In the rows, 128 means zero.
name the system of each run:
path 1, Kupub (10 x 26):
[[ 90 130  99 144 140  66 110 149 154 123 125 134 125 121 108 184 137 132
  118 141  98 169 156 111 204  85]
 [126 113 132 183 102 142 171 122 109 130 111 103 180  71 110 152  58  92
  149 111 115 122  80 161 133 131]
 [121  82 160 100 122 147 161 149 119 109 125 152 121 135 165  55 106 115
   48 106 124 146 138 140  89 126]
 [175 110 108  81 114 144 119 126 150 144 138 104 149 175 127 115 183 126
  184 162 140 147 178 109  82 107]
 [132 185 132 110 160 173  96 109  96 159 123 126  87 113 112 137 161 125
  157 145 177  86  79 116 180 139]
 [ 96 165 121 158 133  73  81 129 136  60 147 128 108 143 168 154 113 137
  110  89 108 123 153 138 184 136]
 [149 120 139 183 124  79 158 115 145 151 141 130 170 102  82 156  83 112
  127 128  79 130 112  98  88 177]
 [ 80  71 107 102 118 161 192 160  98 139 115 177 123 149  95 108 127 132
   78 133 115 126  95 150 105  98]
 [142  95 118 108 108 170 126 126 165 132  91  99 131 129 190 116 147 186
  175 124 159 147 159 164 103  93]
 [163 157 170 106 167 131  92 120 129 172 118 103 110  74 133 113 147  99
  125 160 163 162 131  76 178 121]]
path 2, Vivig (10 x 26):
[[100 131  99 180 122  97 162 140 151 157 115 141 102 112 113 194  84 164
  162 120  87 150  92 117 159 159]
 [ 70  77 150 138 135 119 164 163 102 156  96 103 137  78 107 100  86 135
   92 140 112 160  74 140 127 110]
 [133  74 126 109 106 154 157 143 147  92  92 106 180 104 151  79 129 114
  115 136 143 162 169 164 106  57]
 [206 154 134  92 119 189 134 106 128 150 132 125 118 131 166  92 161 107
  142 141 175 143 160  98 111 115]
 [140 161 145  87 135 120  53 120 101 128 188 126  98 191 141 146 163  96
  139 118 136 109 142 111 153 149]
 [122 162 131 165 149  89  84 105 154  94 139 131 137 136 101 175 112 118
  174 111 104  71 115 137 144 203]
 [ 85 150  99 182 142  92 181 140 128 107 108 163 108 108  88 121 103 158
   89 129  92 109  82 107 119 159]
 [ 95  79 102 150  92 118 178 149 108 154 116 115 155 124 127 143 120 186
   97 132 110 165 113 147  93  60]
 [148  69 161  91 135 183 138 119 154 182  86 132 148  78 149 122 133 141
  117 137 170 158 138 155 133  79]
 [150 128 131  73 126 158 114 150 141 114 128 124  99 136 165  97 139  63
  144 134 149 179 173 112 187 109]]
path 3, Kupub (10 x 26):
[[ 88  85  96 112 152 148 162 148 167 113  78 176 151 112  55 141 145 113
  140 158 125 107 124 158 163 106]
 [129 153  95 158  99 166 178 141 124 109  87  91  97  97 190  92  97 161
  154 119 148 164 118 137 135 103]
 [150 120 187 114 133  93  77 123  90 161 166  73 147 116 158 101 136 121
   77 130 135 166 141  99 106 104]
 [157 124 125 103 133 150 107 104 134 104 147 167 185 147  75 158 159  54
  136 132 136  77 157 146 144 119]
 [137 173  96 138 117 171 167 127 132 115 124 162  62 150 158 128  99 136
  169  96 126 104 102 125 134 194]
 [ 85 112 144 126 146  56  90 154 123 151 147  92  93 157 143 120 132 185
  113 134  95 163 117  97 105 152]
 [107 104 121 145 152 107 124 117 148 122  97 130 202  83  50 158 155 131
  122 163 130  98 123 144 136  80]
 [143 150  99 156  99 188 204 125 125 109  99 166 114  90 164 121  97 128
  103 103 149 138 123 144 157  91]
 [153  97 164 104  95 119 111 137 110 168 171  85 114 160 197 117 104 125
  124 102 117 195 153 118  99 131]
 [132  94 162  76 166 135  80 123 135 140 132 126 168 134  65 124 160  68
  158 159 139  92 123 133 129 152]]
path 4, zak (10 x 26):
[[127 184  85 148 133 146 127 129 137 112 106 113 103 115 110 159 125 108
  218 144 140 112 103 123 198 150]
 [ 80 151 154 173 137  88 113 136  94  89 131  93 104 103 162  97  82 151
   85  96 113 122  84 133 133 157]
 [142  93 127 154 113  77 149 121 142 118 144 132 199 131 102 126 132 137
   77 132  91 140 163 120  60 100]
 [155 112  99  99 112 204 193 120 118 178 115 186 130 132  97 144 147 125
  129 140 153 112 110 132 118  99]
 [101  98 139  73 128 159  93 152 134 144 121 120  68 154 194 128 132 143
  156 106 152 161 134 152 180 125]
 [149 143 165 140 159  81  71 120 162 120 118  64 155  84 123 118 121  95
  167 151 126 147 146  98 151 159]
 [124 188 106 167 132 115 152 125  83  63 147 140 150 119  77 105 125  74
   91 135 119  81 101 109 134 127]
 [130 125 102 146  80 137 156 121 101 115 161 145 118 190 175 138 119 185
  107  82 114 113 128 151  62 127]
 [136  70 159  99 158 123 120 121 175 215 114 163 120 128 112 155 151 180
  120 140 127 141 127 114  99 149]
 [ 93 114  97 109 145 140 130 155 152 122  89 137 128 101  88 156 141  89
  165 160 133 146 131 139 224  87]]
path 5, Vivig (10 x 26):
[[ 81  78 106 133 105 102 127 146 150 130 116 121 124 149 169 168 125 206
  126 107 109 166 150 167 132  85]
 [158 106 163 128 155 143 143 121 164 194  80 112 143  42 116 122 111 116
  141 159 146 171 118 100 148 127]
 [105 128 118  93 113 149 135 166  80  82 138 114 125 141 134  83 127  51
  105 133 137 153 136 136 176  78]
 [186 142 141 137  95 150 109  98 129 102 152  86 155 153 180 114 112 124
  177  95 138 106 150 146  72 166]
 [141 149 149 108 177 105 104 113 138 140 148 184 103 152  89 110 171 137
   79 142 123  83 126  78 100 174]
 [ 90 139  61 148 113 101 126 137 128 113 138 139 130 169  94 203 148 153
  173 129 104 115 128 142 165 101]
 [112 132 157 170 143 140 142 114 128 170  88 116 109  54 147 144  76 175
  127 108 140 122  64 142 145 155]
 [ 94  76 138 117 128  88 151 168 135 109 124 132 143 116 130  94 112 101
   52 133  95 194 160 120 139  86]
 [181 107 110 116  90 190 167 120 125 141 115  99 182 125 121 118 124  85
  192 144 148 138 139 146  93 104]
 [134 148 156  74 154 172  96 124 105 125 137 146  71 154 168  75 163 136
  101 120 172  96 119 125 124 147]]
path 6, Paf (10 x 26):
[[ 82  55 150  81 138 116  94 144 101 162 144 124 165 152  87 149 158 122
  104 141 123 126 118 159 126  84]
 [150 124 112 123 129 192 149 111 187  93  71 154 141  93 150 130 128 129
  171 120 165 107 156 172 158 118]
 [144 186 129 139 137 107 136 147 112 139 139 103  62 120 163  88 116 123
  123 139 123 183 120  53 148 156]
 [119 106 151 127 115  81  74 125  83 128 183  78 191 158 100 153 134  98
  129 125 111 113 122 145 104 114]
 [140 121 129 134 140 179 158  97 155  93  99 200 152 112 107 129 124 124
  107 104 145  55 126 170 116 147]
 [118 149  81 124 118 116 170 160 141 140 126 152  49 164 159 122 130 169
  129 134 105 183 138  78 136 137]
 [107  96 153 130 134 101  84 127 104 187 134  56 164 109 103 162 132 145
  169 150 128 141  92 135 125 117]
 [119 117 155 123 154 156 122 115 149  72  93 158 164  75 124 109 121  89
   82 115 155  92 140 172 174 105]
 [174 164  89 146  83 135 182 137 133 107 144 129  99 153 176 103 108 118
  134 115 111 180 167  86 109 132]
 [128 109 162 105 134 120  99 127  72 202 168  95 128 158 100 130 139 131
  138 140 125 118  74 106  78 157]]
path 7, zak (10 x 26):
[[158 194 134 159 131 158 100  80 128 105 133 140 109 120 168 148 122 162
  144  85 159  58 113 148 127 172]
 [105 125 135 144 146  55 126 143 154 136 149 167  84 149 129 144 116 156
   73 116  74 156 140  82 130 169]
 [111  93  93 154 105 118 168 139 123 158 121 114 181 120  60 180 114 122
  179 151 102 131  97 143 116 110]
 [ 94  93 145 114 136 194 163 135 126 113  72 146 124  87 151  91 106 141
   98 111 160 109  94 185 141 106]
 [154 112 130 102 117 110 123 148 155 118 127  97 121 137 187  87 147 131
  111 139 128 208 199  99 125  84]
 [187 166 148 121 134 146 103  98  86 175 162 100 156 117  87 142 151  71
  158 160 153 112 112  94 132 128]
 [102 150 130 118 131 139  95 121 115  63 156 167 107 174 142 141 120 104
  115  79 128  63 124 167 159 165]
 [142 135 110 162 126  83 143 128 179 125 123 125 108 150 147 132 112 183
  162 120  92 145 141  96  78 193]
 [ 80 112 121 136 156 106 151 146  99 175 111 133 138 101  51 136 145 152
  101 172 117 120  67 106 127 105]
 [101  96 106 132  98 160 138 129 131  91 103 128 162 111 158 152 120 144
  120 103 146 127 146 202 163  49]]
path 8, melir (10 x 26):
[[161 152 146 141 144 167 162 117 116 106  96 120 158  62 106  64 113  75
  110 151 156 112 110 114 120 124]
 [140 153  98 112  92 134 138 136  82  97 179 140 105 199 168 107 157 136
   83 110 127 138 158 115  99  89]
 [172 125 156 114 133 134  78  85 144 192 150 122 134 150 132 180 148 160
  180 120 141  93 123 128  94 172]
 [ 84 137 126 116 180 112 112 144 159 109 108 185  93 118  81 144 134 100
  120 139 114 104 112 118 208 165]
 [102 137  76 187  89 101 166 150 134  85 110  90 139 121 143 144  85 145
  170 116  99 162 128 146 138 111]
 [125 100 181 142 142 123 140 123  96 167 116  96 151  79 122  82 108 151
   72 135 134 134  85 120  71 127]
 [141  88 120  81 121 149 133 132 142 111 136 179 157 155 126 127 171 111
   75 128 138 134 189 147 129  60]
 [186 162 111 116 106 196 142 111 132 170 124 122  94 134 162 148 125 119
  210 124 160 136 124 119 142 149]
 [ 87 144 158 104 160  81  64 153 103 114 158 101  82 155 132 108 129 104
  123 126 113 129 105 102 164 177]
 [127 134 109 175 130  82 113 109 156  63 123 113 203 122  90 153 127 122
  154 124 105  90 152 151 111 133]]
path 9, melir (10 x 26):
[[111 115 128 100 111 173 135 137  78 142 159 145 119 173  97 144 108  76
  164 108 123  84  74 157 129 176]
 [ 87 115 123 116 152 117 103 142 173  69  96 126  98 157 157  90 135 174
  154 115 123 100 135 155 110 177]
 [141 162 100 167 154  77 139 122 157 139 103 107 143  90  86 129 162 168
  135 181 121 149 140  68 114 104]
 [104 139 125 151 114 137 139 122  64 154 145 132 146  99 110 170 123 127
   73 120 142 124  91 149 167  55]
 [147  84 174 115 106 160 127 116 154 129 130 148 125 124 204 134  77 123
  106  63 132 146 153 175 131 146]
 [161 100 136  90 135 128 151 152 161 153 132 136 117 149 101  91 126  69
  159 157 103 166 150  79 104 182]
 [ 91 145  82 108 125 141 116 150  78  92 132  90 136 165  82 110 168 110
  179 161 139  91  97 139 132 102]
 [130 179 138 163 150 122  85  92 133  86 111 106 121 102 177 120 143 200
  115 106 163  81 124 147 125 126]
 [160 147 137 162 140  72 137 111 156 161 154 176 124 112 119 171 126 138
   64 124  97 157 157  71 135 131]
 [107  76 117 125  94 153 170 144 101 173 143 152 147 142  89 187  89  88
  150 113 102 135  90 162 145 125]]
path 10, Vef (10 x 26):
[[148 149 106 154 122 110 140 128 197  77 114 151 113 130 153 145  91 103
  166 104 101 144 173 122 166 178]
 [113 135 132 148 130 108 166 153  83 183 131  91 104 108  99 105  98 126
  131 155 106 165  63  77 109 152]
 [ 78  82 127 107 125 123 104 136  97  83 131 115 182 155 105 113 160 142
   95 129 134  84 128 185  96  75]
 [194 153 114 148 130 160 149  86 195 119  94 165 137  98 162 139 143 162
  134 122 156 121 177 124 123 121]
 [128 147 126 105 124 127 133 151  95 189 158 134  64 140 143 148 126 111
  117 134 126 189 113  78 185 118]
 [102  82 160 117 119 117  75 132 108 108 151  83 174 150 115 145 101  83
  174 109 113 101 109 182 126 157]
 [143 143 137 150 161 134 165 116 175  80  82 166 136  87 108  71 118 125
  101 133 129  93 128 117 100 173]
 [122 164  62 142 101 103 164 153  96 131 148 120  95 166 133 126 159 166
  115 150 113 173 137  79 118  75]
 [129  96 161 114 122 153  83  99 102 190 142 106 157 124 136 183 139 164
  148 115 159  99  99 175 117 109]
 [123 108 155 105 164 134 117 127 192  92 103 190 118 104 137 129 118  90
   94 109 130 123 165 144 189 148]]
path 11, Vef (10 x 26):
[[134 150  91 125  96 196 194 143  94 151 126 150  64 147 162 119 107 138
  148 110 141 136  87 125 132 138]
 [ 96  78 170  88 142  88  61 142 132 144 147  90 110 169 167 115 141 170
  124 115 117 148 137 137 102 149]
 [145 138 132 138 171 108 105 108 179 116  97 132 183  76  61 142 153  93
  148 170 135 100 144 115 156 129]
 [117 191  82 165 100 160 186 139  80  89 124 139  96 116 143 118 102 112
  114 113 137 125  95 125 172 102]
 [131  89 164 131  99 100 108 122 106 157 171 102 133 168 185 135 106 172
   96  87 106 150 132 140  63 141]
 [143  78 145  89 167 130 122 122 182 161 109 178 163 121  58 142 162 103
  127 164 127 114 150 118 123 136]
 [112 167  65 128 115 175 164 153 128  85  94 125  89 127 137 120 128 111
  189 139 146 131 116 137 192 112]
 [124 139 175 151 126 101  87 123  95 140 145  58 110 111 195 103  99 169
  111 103 132 146 102 122 104 146]
 [140 109 155 121 155  86 101 109 139 125 155 159 189 123  64 142 156  89
   67 142 110 107 159 113 116 113]
 [147 153  61 141  94 188 200 128 132 110 115 174 123 144 112 156 119 107
  175 120 131 109 122 142 143 125]]
path 12, Paf (10 x 26):
[[144  98 141 109 118 155 113  96 133 138 157 175 159 176 103 171 140 131
  137 100 129  58 125 169  82 160]
 [ 98 133  94 119 159 138 154 144 182 127  91 194  60 141 113 141 137 166
  145 132 117 115 117 116 159 173]
 [ 83 133 100 161 130  75 123 157 123 137 107  65 118 107 126 147 118 165
  171 154 109 178 109 111 160 107]
 [121 114 172 157 139 125 119 112 106 120 110  92 195  50 120 114 104 114
   79 126 148 118 109 158 131  80]
 [174 121 126 108  97 164 172 126 134 104 140 173 132 140 165  97 122  93
   71 105 132 155 181 125 115  93]
 [171 122 123  87 107 161 133 131 112 192 161 117  94 185 138 129 140 118
  188 134 128 146 118  95  85 171]
 [ 85 120 151  89 178 120  50 129 134 118 127 123 113 149  99 136 161 126
  161 137 143  72 102 149 159 167]
 [120 178  91 187 141  88 124 117 173  45 100 133 142 105 124 142 125 144
  143 125 119 105 152 130 162 130]
 [132 162 114 193 108 100 183 128  84 152 144 123 126  96 116 132  92 147
   73 126 103 151  86  88 108 115]
 [104  43 154  94 103 139 135 140 100 171 148 144 157 152 134 145 122 135
   74 107 122 148 126 170 104  82]]

runs to name:
path 13 (2 x 26):
[[115  70 130  77 121 169 109 135 112 147 110  82 158 146 128 107 167 151
  167 152 161 124 125 171  93  83]
 [163 163 150 107 168 153  81  98 169 100  99 136 118  92 166 101 163 126
  126 132 180 108 167 124 167 121]]
 | Vef
path 14 (2 x 26):
[[106 100 153 103 124 131  84 132  93 188 145  74 104 153 166 138 137 184
  157 119 144 136  88 143 103 132]
 [116 107 170 112 185 104  66 112 181  97 106 150 165  92 103 132 150 106
  102 135 138  96 157 146 167 131]]
 | Vef
path 15 (2 x 26):
[[144  82 138  82 133 119  98 121 153 126 149 161 176 154 103 149 173 101
   94 135 128 131 191 142 133  75]
 [168 159 100 131 114 199 167 114 142 141 105 146 110 117 128 150 107  93
  211 123 149 110 110 133 160 165]]
 | Kupub
path 16 (2 x 26):
[[190 147 126 110  98 146 112  94 100 172 186 143 146 169 139 180 162 117
  126 119 143 124 158 116 114  93]
 [133 125 154  99 147 154  97 112 155 157 141 175  88 149 130 176 111 104
  160  96 126  94 115 143 165 205]]
 | zak
path 17 (2 x 26):
[[ 82 106 143  97 148 140 101 155 122  92 113  91 100 155 142  68 120 124
  174 124 130 104  98 152 113 187]
 [133 161 106 149 158  76 101 122 164  73 107 102 154 120 109  94 179 163
  130 165 131 117 166  95 102 111]]
 | melir
path 18 (2 x 26):
[[157 104 116 156  97 126 194 116 154 130 130 183 155 127 142 140 106 149
   69 102 103 147 163 128  81 109]
 [137  73 129  76 114 180 168 144 114 220 131 148 103 152 118 133 133 129
  143 141 133 157  99 118 106 127]]
 | melir
path 19 (2 x 26):
[[102 145 128 165 126  71 157 152  85 110 157 129 135 117  92 112  94  86
   60 130  82 144 105  90 130 130]
 [128  88  97 138  84 145 175 125 108 122 138 135 183 165 108 139 129 149
  132 119 112 103 119 168  51 103]]
 | Vef
path 20 (2 x 26):
[[122  92 145 131  89 113 152 144 105 110 163 145 133 155 176 110  85 115
   54  81  93 169 157 140 101 114]
 [170  65 144  86 122 153 131 119 152 176 131 124 170 155  99 126 143 111
  175 147 126 129 142 133  61 152]]
 | Kupub
path 21 (2 x 26):
[[129  92 115 151 116 153 203 131 161 156  77 162 143  68 135 139  99 159
   95 125 129 169 132 141 136  81]
 [142  78 145  91  93 167 152 154 111 167 125  91 132 115 174 105 106  98
  127 128 143 207 143 138 139  79]]
 | Kupub
path 22 (2 x 26):
[[ 97 111 126 126 168 106  98 118 155 155 103 126 119 135 103 145 168 216
  152 148 129  92 100 130  96 153]
 [100 152 105 153 160 105 122 130 154 114  88 143 133  69 104 161 151 149
  104 151 141 137 137 125 207  65]]
 | Paf
path 23 (2 x 26):
[[153 202  92 188  95  97 138 117  94  80 172  98 135 154 132 138 107 110
  154 110 104 112 123 104 110 153]
 [106 117 158 145 144 103 119 110 102 153 153 150 132 143 102 139 123 177
   77 108 110  71  76 133  64 173]]
 | melir
path 24 (2 x 26):
[[115  90 160 105 126 134 142 137 122 136 154 198  98 153 153 128  97 110
   42  82 105 137 135 138 135 146]
 [139  75 104 111 110 112 146 154 178 139 125 115 149 167 106 139 124 109
  202 147  90 164 162 120  99 157]]
 | Vef
path 25 (2 x 26):
[[128  97 100  96 112 103 146 161 110 134 151 110 160 170  80 109 164  87
  129 174 104 170 152  93 103  84]
 [137 146 122 121 121 201 122 100  93 130 112 118 146 118 123 130 145 144
  165 125 184  57  81 175 116 113]]
 | Kupub
path 26 (2 x 26):
[[142 147 142  83 145 162 102 132 143 112 125 142  57 150 198  82 150 136
  120 115 162 137 153 115 150 147]
 [164 164 125 141 134  72  74 113 139 136 166  85 140 155 113 159 147 111
  184 145 108 135 153  80 124 160]]
 | Paf
path 27 (2 x 26):
[[122 167 130 107 146 142  72 104 109 137 144 143  84 153 164 148 180 194
  103 112 167  88 121 132 143 107]
 [149 142 139 150 142  86  90 105 187 148 135 150 119 114 142 202 116 132
  145 110 108 146 160 110 184 158]]
 | melir
path 28 (2 x 26):
[[195 129 128 121 134 120 127 102 188 119 132 166 174 121 104 147 151  82
  123 142 123 137 203 105 128 118]
 [134 173  93 112 113 182 160 134  81 148 151 155  75 165 111 147 127  93
  166 125 136 106  82 116 157 155]]
 | Vivig
